In the data rows, 50 means zero.
Every row has a hidden score. In each pair, how much higher is the second row's than the first's? 20 means about the same, 40 much higher and 0 much lower. The score is a weighted sum of the row's numbers plus the product of two more (or one squared), each taken from its middle value.
array([57, 41, 52, 52, 35, 53, 46, 48, 51, 55, 42, 51, 43, 65, 35, 54, 60])
array([55, 62, 67, 72, 79, 46, 53, 54, 54, 40, 73, 47, 45, 44, 42, 40, 35]) ~ 18
array([28, 78, 62, 72, 70, 39, 54, 54, 47, 43, 96, 29, 51, 72, 41, 38, 25])
array([45, 37, 46, 53, 69, 41, 39, 23, 25, 54, 47, 67, 48, 56, 57, 43, 64]) ~ 20
array([51, 37, 36, 53, 56, 49, 50, 34, 29, 60, 43, 47, 47, 29, 50, 46, 66])
array([57, 44, 47, 39, 51, 36, 29, 66, 61, 49, 46, 40, 52, 61, 69, 46, 51]) ~ 23
array([58, 70, 59, 49, 52, 43, 50, 27, 24, 45, 75, 66, 32, 31, 49, 40, 31])
array([50, 90, 61, 54, 52, 39, 20, 34, 29, 43, 92, 36, 47, 73, 39, 43, 34]) ~ 14
array([30, 35, 46, 48, 53, 99, 51, 28, 32, 47, 35, 52, 35, 38, 39, 85, 37])
array([29, 68, 70, 55, 35, 56, 38, 62, 59, 41, 75, 55, 50, 35, 41, 46, 40]) ~ 26
array([53, 73, 58, 54, 44, 39, 63, 29, 25, 47, 81, 50, 46, 37, 59, 39, 33])
array([66, 68, 47, 52, 59, 74, 63, 33, 29, 47, 38, 48, 55, 68, 34, 83, 37]) ~ 18
array([46, 46, 37, 51, 46, 36, 60, 56, 63, 46, 39, 51, 37, 33, 67, 39, 70])
array([38, 43, 32,  0, 26, 99, 50, 60, 59, 47, 41, 62, 53, 41, 32, 89, 27]) ~ 33
array([62, 33, 43, 42, 50, 40, 51, 51, 62, 46, 37, 24, 58, 39, 65, 38, 64])
array([51, 43, 41, 54, 56, 50, 54, 25, 31, 45, 46, 37, 28, 46, 57, 42, 64]) ~ 20
array([28, 40, 45, 44, 50, 79, 37, 24, 29, 43, 34, 53, 44, 43, 44, 88, 34])
array([57, 35, 51, 56, 78, 57, 45, 57, 61, 55, 45, 62, 32, 59, 39, 56, 54]) ~ 26
array([52, 40, 51, 52, 46, 40, 67, 50, 50, 52, 40, 54, 29, 45, 68, 42, 56])
array([33, 43, 48, 49, 54, 57, 46, 62, 58, 39, 47, 53, 69, 34, 34, 71, 42]) ~ 21
array([30, 53, 55, 49, 59, 38, 50, 64, 68, 56, 55, 54, 38, 65, 57, 49, 46])
array([55, 43, 45, 49, 33, 33, 47, 53, 49, 46, 44, 56, 35, 37, 55, 43, 76]) ~ 17
array([43, 33, 49, 58, 46, 44, 55, 57, 59, 60, 43, 53, 50, 70, 56, 48, 62])
array([52, 82, 70, 47, 48, 48, 43, 55, 58, 42, 76, 85, 73, 63, 36, 44, 29]) ~ 26
array([62, 48, 44, 58, 42, 41, 48, 26, 25, 53, 42, 32, 48, 62, 73, 45, 58])
array([75, 54, 48, 64, 34, 73, 44, 31, 27, 50, 49, 75, 25, 44, 33, 72, 31]) ~ 32
array([55, 50, 42, 61, 38, 42, 54, 30, 23, 59, 46, 54, 29, 70, 49, 42, 59])
array([46, 42, 45, 61, 29, 72,  9, 34, 23, 41, 40, 48, 30, 59, 32, 78, 43]) ~ 27
array([61, 44, 50, 62, 44, 55, 62, 50, 53, 58, 49, 17, 72, 58, 43, 53, 53])
array([50, 57, 36, 57, 51, 88, 54, 25, 37, 35, 33, 33, 60, 74, 27, 81, 32]) ~ 32
array([50, 37, 50, 50, 60, 56, 77, 54, 58, 57, 47, 51, 43, 52, 42, 56, 60])
array([44, 49, 45, 56, 39, 75, 55, 29, 21, 43, 36, 46, 56, 39, 19, 87, 37]) ~ 26
array([38, 40, 47, 64, 67, 34, 55, 52, 64, 42, 32, 29, 62, 48, 56, 33, 66])
array([56, 56, 61, 66, 22, 42, 79, 45, 59, 54, 53, 44, 53, 72, 50, 43, 43]) ~ 27
array([38, 63, 55, 66, 29, 36, 51, 62, 58, 52, 54, 44, 31, 72, 75, 40, 47])
array([42, 54, 55, 29, 64, 38, 39, 58, 52, 55, 49, 52, 75, 76, 70, 36, 41]) ~ 23
array([51, 61, 58, 60, 55, 56, 49, 38, 62, 43, 63, 41, 58, 32, 28, 55, 33])
array([50, 36, 45, 52, 54, 52, 47, 44, 52, 57, 45, 45, 32, 47, 36, 44, 67]) ~ 11
array([49, 46, 45, 47, 62, 87, 50, 52, 60, 44, 38, 57, 46, 73, 34, 84, 32])
array([55, 33, 41, 24, 68, 73, 62, 64, 55, 44, 53, 53, 57, 25, 35, 86, 35]) ~ 30
array([60, 45, 56, 60, 51, 53, 56, 55, 67, 60, 48, 46, 54, 67, 37, 52, 47])
array([50, 37, 44, 55, 62, 82, 63, 56, 49, 40, 48, 43, 46, 56, 33, 84, 31]) ~ 15
array([23, 35, 45, 55, 55, 41, 69, 28, 30, 46, 46, 47, 30, 39, 60, 40, 73])
array([50, 45, 46, 79, 51, 29, 48, 53, 51, 49, 42, 58, 69, 47, 65, 39, 60]) ~ 30
array([42, 45, 57, 54, 44, 45, 18, 63, 71, 63, 45, 28, 55, 45, 42, 51, 53])
array([58, 43, 42, 58, 48, 47, 21, 62, 60, 56, 47, 51, 51, 74, 44, 45, 55]) ~ 18
array([34, 43, 43, 45, 42, 55, 57, 70, 62, 49, 49, 45, 72, 72, 43, 51, 50])
array([53, 37, 55, 74, 55, 52, 60, 23, 29, 57, 48, 82, 65, 69, 40, 55, 49]) ~ 25
array([37, 53, 60, 56, 58, 54, 60, 61, 64, 59, 65, 48, 46, 38, 47, 51, 37])
array([32, 45, 45, 48, 30, 27, 65, 25, 19, 50, 46, 58, 69, 56, 70, 45, 53]) ~ 20
array([53, 59, 48, 40, 68, 49, 51, 50, 60, 55, 44, 46, 71, 33, 63, 39, 55])
array([54, 34, 48, 48,  0, 43, 59, 58, 61, 56, 45, 31, 29, 62, 49, 40, 75]) ~ 20
array([32, 37, 49, 62, 38, 54, 62, 31, 28, 58, 39, 21, 48, 67, 43, 65, 59])
array([57, 62, 65, 39, 54, 38, 34, 64, 66, 50, 64, 44, 65, 67, 56, 36, 35]) ~ 24
array([49, 49, 53, 39, 60, 47, 50, 26, 18, 48, 54, 47, 38, 48, 64, 44, 42])
array([44, 41, 43, 65, 59, 47, 45, 28, 17, 47, 39, 55, 44, 49, 49, 40, 74]) ~ 26
array([59, 51, 57, 56, 41, 51, 55, 56, 61, 60, 51, 55, 45, 73, 39, 57, 42])
array([69, 64, 56, 44, 24, 37, 51, 50, 56, 53, 48, 60, 65, 30, 70, 36, 48]) ~ 24
array([46, 56, 48, 55, 48, 56, 71, 52, 56, 62, 46, 53, 73, 28, 34, 65, 47])
array([48, 42, 51, 44, 48, 41, 16, 51, 66, 49, 48, 44, 52, 53, 71, 43, 58]) ~ 16
array([48, 62, 53, 49, 53, 41, 56, 60, 59, 53, 70, 52, 43, 71, 61, 46, 34])
array([43, 42, 54, 52, 42, 50, 54, 50, 67, 54, 49, 56, 51, 63, 57, 44, 50]) ~ 21
array([59, 62, 54, 54, 53, 40, 54, 68, 57, 41, 66, 52, 50, 65, 64, 43, 33])
array([51, 42, 49, 95, 97, 49, 52, 57, 49, 59, 50, 33, 46, 43, 36, 59, 57]) ~ 17
array([55, 53, 58, 41, 54, 31, 56, 47, 71, 57, 52, 78, 40, 49, 69, 44, 54])
array([55, 35, 39, 45, 62, 45, 43, 23, 22, 50, 39, 52, 22, 45, 57, 40, 81]) ~ 3
array([72, 35, 48, 51, 55, 44, 59, 55, 57, 54, 45, 70, 50, 43, 61, 39, 70])
array([67, 51, 55, 59, 54, 49, 76, 54, 66, 56, 51, 44, 34, 36, 48, 43, 51]) ~ 12
array([69, 44, 44, 51, 49, 60, 46, 56, 48, 51, 43, 51, 54, 44, 35, 64, 58])
array([63, 49, 50, 57, 44, 48, 94, 29, 26, 54, 51, 52, 70, 27, 50, 45, 50]) ~ 24
array([21, 33, 45, 48, 70, 45, 84, 40, 32, 52, 40, 45, 51, 56, 58, 44, 65])
array([51, 75, 65, 41, 66, 49, 52, 58, 62, 35, 93, 38, 65, 40, 36, 41, 36]) ~ 22
array([57, 53, 52, 43, 63, 38, 59, 31, 28, 59, 57, 43, 29, 36, 57, 43, 44])
array([58, 51, 45, 46, 55, 34, 53, 55, 51, 55, 40, 56, 34, 39, 65, 42, 67]) ~ 28
array([43, 51, 58, 41, 54, 60, 55, 26, 33, 57, 42, 71, 65, 63, 32, 63, 43])
array([37, 47, 48, 45, 44, 45, 52, 49, 50, 49, 44, 52, 47, 47, 57, 44, 67]) ~ 16
array([73, 42, 40, 27, 46, 53, 58, 63, 66, 50, 35, 51, 64, 44, 33, 51, 54])
array([51, 59, 57, 55, 49, 45, 75, 69, 55, 48, 49, 42, 50, 24, 71, 40, 35]) ~ 23
array([51, 34, 53, 45, 45, 40, 63, 29, 33, 48, 37, 67, 65, 63, 65, 40, 58])
array([57, 41, 43, 55, 83, 53, 35, 57, 52, 58, 48, 52, 67, 67, 38, 56, 61]) ~ 25
array([60, 64, 62, 53, 53, 37, 51, 70, 65, 44, 57, 40, 49, 54, 61, 44, 40])
array([54, 41, 41, 74, 56, 39, 64, 65, 60, 57, 45, 37, 63, 40, 57, 42, 71]) ~ 18
array([29, 62, 56, 51, 50, 43, 28, 27, 30, 38, 47, 46, 45, 58, 73, 40, 38])
array([50, 45, 50, 42, 36, 43, 57, 33, 33, 53, 47, 48, 59, 29, 60, 43, 51]) ~ 14
array([41, 56, 58, 46, 66, 40, 56, 56, 50, 47, 70, 52, 65, 52, 67, 42, 41])
array([53, 36, 48, 46, 68, 43, 49, 58, 51, 51, 48, 30, 33, 68, 50, 37, 73]) ~ 21
array([57, 39, 47, 58, 43, 57, 65, 23, 34, 56, 44, 55, 23, 51, 36, 66, 40])
array([45, 36, 46, 48, 53, 56, 53, 62, 51, 55, 45, 37, 36, 73, 31, 54, 63]) ~ 22
array([87, 62, 55, 46, 58, 58, 48, 34, 35, 51, 47, 58, 65, 39, 31, 64, 34])
array([19, 48, 52, 49, 41, 48, 53, 31, 31, 53, 40, 59, 55, 54, 54, 42, 57]) ~ 20
array([30, 38, 40, 70, 53, 26, 17, 70, 63, 45, 49, 50, 33, 69, 53, 38, 67])
array([55, 50, 43, 63, 42, 38, 47, 62, 52, 48, 49, 43, 46, 42, 54, 35, 62]) ~ 27
array([37, 53, 53, 55, 46, 45, 60, 51, 53, 52, 64, 61, 64, 49, 53, 42, 37])
array([52, 50, 51, 40, 53, 37, 45, 23, 28, 51, 55, 44, 42, 66, 54, 40, 43]) ~ 14
array([57, 39, 53, 18, 38, 56, 39, 53, 57, 53, 49, 53, 45, 55, 50, 44, 48])
array([48, 59, 62, 49, 27, 43, 45, 60, 51, 48, 63, 23, 33, 37, 45, 43, 43]) ~ 18
array([56, 49, 48, 46, 51, 49, 66, 53, 52, 49, 52, 53, 34, 30, 47, 47, 59])
array([50, 68, 55, 29, 58, 40, 47, 36, 29, 47, 67, 48, 48, 57, 61, 39, 37]) ~ 17
array([54, 43, 46, 39, 45, 43, 49, 66, 67, 55, 47, 52, 33, 70, 57, 42, 59])
array([40, 79, 48, 44, 40, 87, 33, 46, 52, 50, 45, 55, 54, 51, 33, 75, 27]) ~ 22
array([53, 50, 48, 43, 55, 37, 73, 60, 58, 54, 53, 48, 55, 43, 53, 42, 53])
array([59, 59, 56, 34, 53, 38, 59, 56, 46, 46, 54, 42, 49, 67, 71, 39, 45]) ~ 21
array([57, 56, 42, 28, 21, 35, 50, 53, 56, 52, 44, 62, 55, 54, 72, 43, 47])
array([55, 37, 42, 49, 48, 42, 46, 30, 20, 51, 42, 50, 57, 56, 59, 41, 63]) ~ 17
array([55, 45, 43, 49, 45, 34, 50, 56, 63, 52, 42, 51, 51, 32, 70, 40, 61])
array([43, 54, 56, 46, 40, 56, 52, 60, 46, 53, 57, 53, 47, 59, 41, 55, 34]) ~ 24
array([39, 42, 40, 59, 56, 44, 50, 52, 54, 49, 43, 86, 71, 37, 68, 40, 63])
array([52, 49, 59, 42, 47, 41, 66, 65, 62, 62, 44, 54, 73, 69, 48, 49, 51]) ~ 27
array([57, 54, 59, 51, 46, 58, 54, 32, 24, 50, 39, 51, 35, 54, 38, 65, 39])
array([49, 37, 46, 66, 52, 38, 36, 66, 59, 52, 56, 35, 67, 37, 61, 35, 68]) ~ 14
array([34, 64, 54, 30, 42, 43, 46, 54, 49, 45, 66, 51, 54, 28, 63, 41, 47])
array([64, 49, 59, 53, 49, 60, 48, 67, 59, 50, 50, 44, 51, 60, 35, 48, 47]) ~ 23
array([57, 48, 47, 58, 52, 71, 44, 52, 57, 41, 41, 53, 33, 38, 39, 77, 38])
array([46, 57, 57, 48, 43, 44, 46, 65, 58, 58, 70, 54, 50, 33, 50, 42, 36]) ~ 23
array([62, 43, 46, 50, 72, 71, 46, 59, 61, 44, 38, 31, 78, 28, 41, 84, 36])
array([44, 43, 49, 58, 60, 39, 73, 45, 59, 53, 36, 35, 27, 35, 64, 42, 74]) ~ 18
array([49, 62, 46, 65, 62, 30, 58, 31, 23, 44, 65, 54, 33, 32, 71, 41, 40])
array([26, 46, 63, 51, 70, 48, 60, 27, 31, 50, 47, 46, 63, 51, 45, 40, 53]) ~ 24
array([44, 49, 42, 62, 91, 80, 57, 37, 34, 43, 45, 46, 56, 37, 31, 82, 38])
array([76, 43, 50, 56, 59, 48, 48, 55, 45, 60, 56, 25, 48, 56, 44, 46, 56]) ~ 23
array([57, 67, 60, 46, 69, 46, 58, 55, 48, 51, 82, 32, 48, 65, 44, 44, 36])
array([39, 47, 59, 46, 50, 57, 48, 58, 60, 47, 46, 44, 51, 62, 39, 56, 46]) ~ 24
array([50, 41, 47, 21, 41, 61, 52, 24, 23, 43, 47, 45, 47, 63, 38, 66, 43])
array([57, 62, 48, 44, 41, 36, 54, 61, 61, 39, 52, 48, 50, 68, 79, 42, 40]) ~ 20
array([52, 46, 52, 45, 80, 44, 44, 37, 24, 52, 42, 61, 31, 30, 63, 40, 60])
array([43, 38, 47, 42, 49, 61, 82, 50, 61, 59, 42, 55, 49, 72, 41, 60, 57]) ~ 26
array([61, 47, 45, 40, 47, 67, 53, 59, 59, 44, 44, 61, 67, 33, 35, 80, 40])
array([55, 38, 47, 51, 44, 58, 55, 34, 26, 61, 42, 71, 54, 48, 43, 49, 71]) ~ 22
array([40, 39, 43, 62, 60, 75, 26, 58, 57, 51, 40, 21, 48, 66, 27, 83, 35])
array([77, 46, 55, 37, 52, 57, 55, 67, 57, 49, 45, 49, 35, 61, 31, 63, 45]) ~ 31
array([38, 55, 58, 52, 35, 46, 66, 65, 64, 44, 59, 70, 50, 48, 65, 45, 39])
array([57, 37, 43, 76, 37, 38, 50, 56, 42, 46, 43, 49, 32, 58, 64, 43, 72]) ~ 16
array([56, 92, 61, 63, 53, 46, 19, 68, 59, 37, 94, 44, 64, 47, 32, 42, 38])
array([52, 40, 45, 59, 47, 43, 24, 62, 48, 53, 48, 44, 66, 41, 60, 39, 55]) ~ 19
array([45, 42, 53, 44, 48, 62, 61, 61, 66, 58, 42, 51, 30, 30, 47, 54, 60])
array([69, 77, 42,  4, 92, 96, 46, 35, 35, 36, 34, 53, 32, 43, 28, 83, 33]) ~ 20
array([20, 46, 48, 59, 45, 46, 54, 60, 62, 44, 38, 59, 28, 63, 61, 42, 72])
array([33, 59, 63, 71, 33, 54, 47, 52, 55, 48, 66, 49, 29, 23, 52, 41, 39]) ~ 34
array([42, 49, 56, 73, 36, 55, 52, 54, 46, 53, 54, 41, 52, 36, 37, 59, 40])
array([58, 63, 59, 57, 49, 70, 79, 50, 51, 46, 57, 48, 64, 48, 32, 63, 36]) ~ 14
array([51, 33, 46, 37, 41, 41, 48, 55, 64, 52, 41, 90, 24, 70, 65, 36, 73])
array([47, 63, 47, 30, 42, 77, 50, 58, 58, 38, 35, 48, 36, 62, 42, 75, 41]) ~ 8
array([51, 56, 51, 54, 47, 27, 49, 67, 70, 57, 52, 63, 52, 48, 70, 42, 41])
array([39, 47, 53, 40, 35, 57, 21, 58, 58, 57, 53, 71, 51, 38, 30, 56, 40]) ~ 25
array([45, 42, 43, 43, 55, 78, 50, 33, 32, 45, 37, 55, 47, 62, 33, 80, 26])
array([49, 46, 46, 32, 53, 45, 59, 53, 52, 52, 43, 57, 47, 43, 67, 39, 57]) ~ 22
array([48, 42, 38, 48, 32, 39, 44, 49, 56, 49, 33, 25, 65, 35, 52, 39, 63])
array([28, 39, 40, 80, 94, 36, 51, 63, 57, 50, 51, 54, 46, 60, 64, 43, 56]) ~ 7
array([47, 47, 40, 52, 60, 39, 68, 59, 64, 44, 40, 62, 72, 53, 66, 43, 70])
array([38, 38, 52, 63, 38, 48, 50, 57, 54, 56, 54, 44, 67, 56, 43, 45, 70]) ~ 22
array([53, 42, 42, 60, 39, 54, 43, 48, 58, 60, 47, 44, 67, 72, 37, 49, 59])
array([53, 38, 52, 51, 38, 24, 66, 33, 33, 44, 45, 50, 27, 65, 69, 39, 62]) ~ 14
array([39, 47, 38, 43, 63, 43, 54, 23, 26, 53, 42, 41, 58, 40, 58, 44, 71])
array([53, 59, 65, 63, 45, 60, 45, 51, 54, 53, 50, 10, 31, 73, 37, 51, 38]) ~ 29
array([55, 41, 40, 49, 49, 51, 45, 55, 51, 60, 41, 54, 33, 64, 44, 57, 54])
array([47, 37, 46, 55, 55, 46, 22, 24, 32, 51, 49,  7, 66, 63, 52, 45, 72]) ~ 12
array([62, 36, 46, 34, 35, 53, 48, 55, 59, 53, 38, 44, 30, 24, 36, 58, 50])
array([33, 38, 45, 50, 43, 61, 46, 55, 50, 49, 40, 47, 68, 37, 23, 54, 47]) ~ 31
array([50, 63, 46, 57, 72, 43, 55, 67, 57, 46, 60, 48, 31, 56, 81, 35, 44])
array([87, 47, 49, 47, 39, 56, 43, 57, 52, 56, 54, 63, 35, 43, 27, 65, 41]) ~ 28
array([64, 50, 49, 38, 51, 43, 49, 60, 47, 54, 57, 40, 73, 28, 61, 43, 45])
array([45, 43, 50, 53, 61, 50, 54, 31, 25, 57, 41, 51, 41, 35, 51, 45, 56]) ~ 21
array([63, 48, 45, 75, 59, 75, 44, 63, 60, 39, 42, 46, 42, 64, 34, 84, 42])
array([29, 85, 61, 56, 43, 37, 56, 62, 60, 48, 82, 53, 64, 41, 51, 38, 31]) ~ 25
array([53, 42, 47, 49, 34, 68, 64, 53, 54, 45, 33, 51, 36, 54, 34, 72, 41])
array([52, 49, 38, 29, 49, 75, 34, 57, 64, 43, 46, 44, 51, 64, 35, 83, 38]) ~ 21
array([29, 54, 59, 57, 62, 72, 14, 33, 29, 47, 39, 41, 68, 74, 38, 71, 41])
array([37, 81, 54, 17, 60, 37, 49, 53, 54, 40, 84, 52, 32, 32, 50, 41, 39]) ~ 15
array([81, 59, 56, 15, 65, 34, 32, 65, 49, 47, 50, 50, 47, 55, 74, 45, 39])
array([59, 42, 50, 55, 68, 60, 37, 37, 33, 53, 45, 54, 49, 61, 42, 69, 42]) ~ 5
array([47, 50, 51, 47, 65, 69, 48, 73, 66, 58, 41, 40, 72, 61, 38, 75, 30])
array([50, 50, 47, 38, 61, 31, 86, 59, 54, 40, 47, 49, 55, 63, 79, 41, 58]) ~ 15
array([51, 53, 62, 62, 51, 44, 50, 59, 51, 55, 47, 40, 53, 49, 45, 42, 42])
array([33, 38, 50, 47, 58, 48, 54, 58, 49, 53, 38, 43, 53, 42, 49, 47, 65]) ~ 14
array([50, 64, 62, 31, 51, 66, 47, 27, 28, 39, 58, 47, 51, 41, 36, 54, 31])
array([53, 37, 44, 47, 40, 44, 50, 58, 62, 47, 41, 48, 48, 59, 59, 40, 71]) ~ 14
array([21, 49, 59, 82, 68, 55, 73, 68, 61, 56, 52, 49, 53, 39, 38, 56, 45])
array([44, 34, 48, 37, 46, 49, 64, 34, 37, 56, 46, 34, 51, 66, 43, 53, 50]) ~ 13
array([40, 39, 50, 40, 56, 30, 45, 27, 34, 42, 42, 48, 27, 56, 61, 42, 69])
array([66, 38, 42, 43, 59, 54, 26, 48, 57, 58, 40, 49, 48, 66, 31, 54, 63]) ~ 28
array([48, 43, 45, 48, 49, 35, 49, 28, 30, 50, 43, 50, 49, 66, 64, 40, 56])
array([52, 58, 53, 63, 54, 41, 67, 63, 62, 38, 48, 49, 60, 76, 76, 37, 44]) ~ 22
array([65, 49, 48, 48, 52, 39, 45, 53, 63, 47, 51, 51, 49, 46, 65, 44, 45])
array([81, 62, 69, 53, 48, 50, 48, 62, 62, 49, 54, 68, 70, 70, 29, 60, 38]) ~ 32
array([65, 39, 40, 55, 46, 47, 44, 45, 58, 53, 46, 45, 49, 48, 64, 40, 71])
array([40, 81, 70, 41, 43, 48, 50, 56, 54, 46, 94, 45, 26, 66, 38, 40, 29]) ~ 21
array([66, 45, 39, 47, 49, 44, 52, 62, 56, 45, 43, 59, 52, 29, 54, 44, 76])
array([63, 41, 39, 51, 64, 47, 19, 50, 49, 59, 39, 55, 27, 68, 54, 41, 60]) ~ 17
array([49, 61, 55, 55, 60, 47, 50, 40, 55, 54, 71, 76, 66, 25, 41, 40, 35])
array([76, 42, 48, 56, 48, 51, 36, 53, 57, 50, 46, 63, 32, 55, 53, 43, 61]) ~ 17
array([62, 52, 55, 58, 57, 41, 31, 65, 63, 47, 49, 48, 36, 35, 78, 44, 47])
array([53, 36, 41, 41, 47, 33, 46, 57, 53, 48, 45, 15, 44, 49, 56, 41, 72]) ~ 13
array([39, 40, 39, 62, 48, 47, 44, 53, 64, 48, 42, 48, 35, 27, 62, 38, 67])
array([17, 41, 46, 53, 63, 33, 50, 57, 59, 42, 51, 77, 34, 41, 63, 35, 48]) ~ 18
array([44, 51, 51, 46, 48, 37, 50, 61, 60, 48, 52, 62, 48, 59, 78, 41, 40])
array([39, 48, 48, 52, 53, 69, 66, 50, 54, 44, 40, 58, 55, 59, 30, 74, 39]) ~ 21
array([94, 46, 46, 44, 68, 38, 75, 58, 60, 48, 41, 40, 53, 35, 65, 37, 58])
array([43, 57, 45, 62, 52, 31, 49, 57, 51, 46, 48, 59, 46, 62, 83, 43, 38]) ~ 19
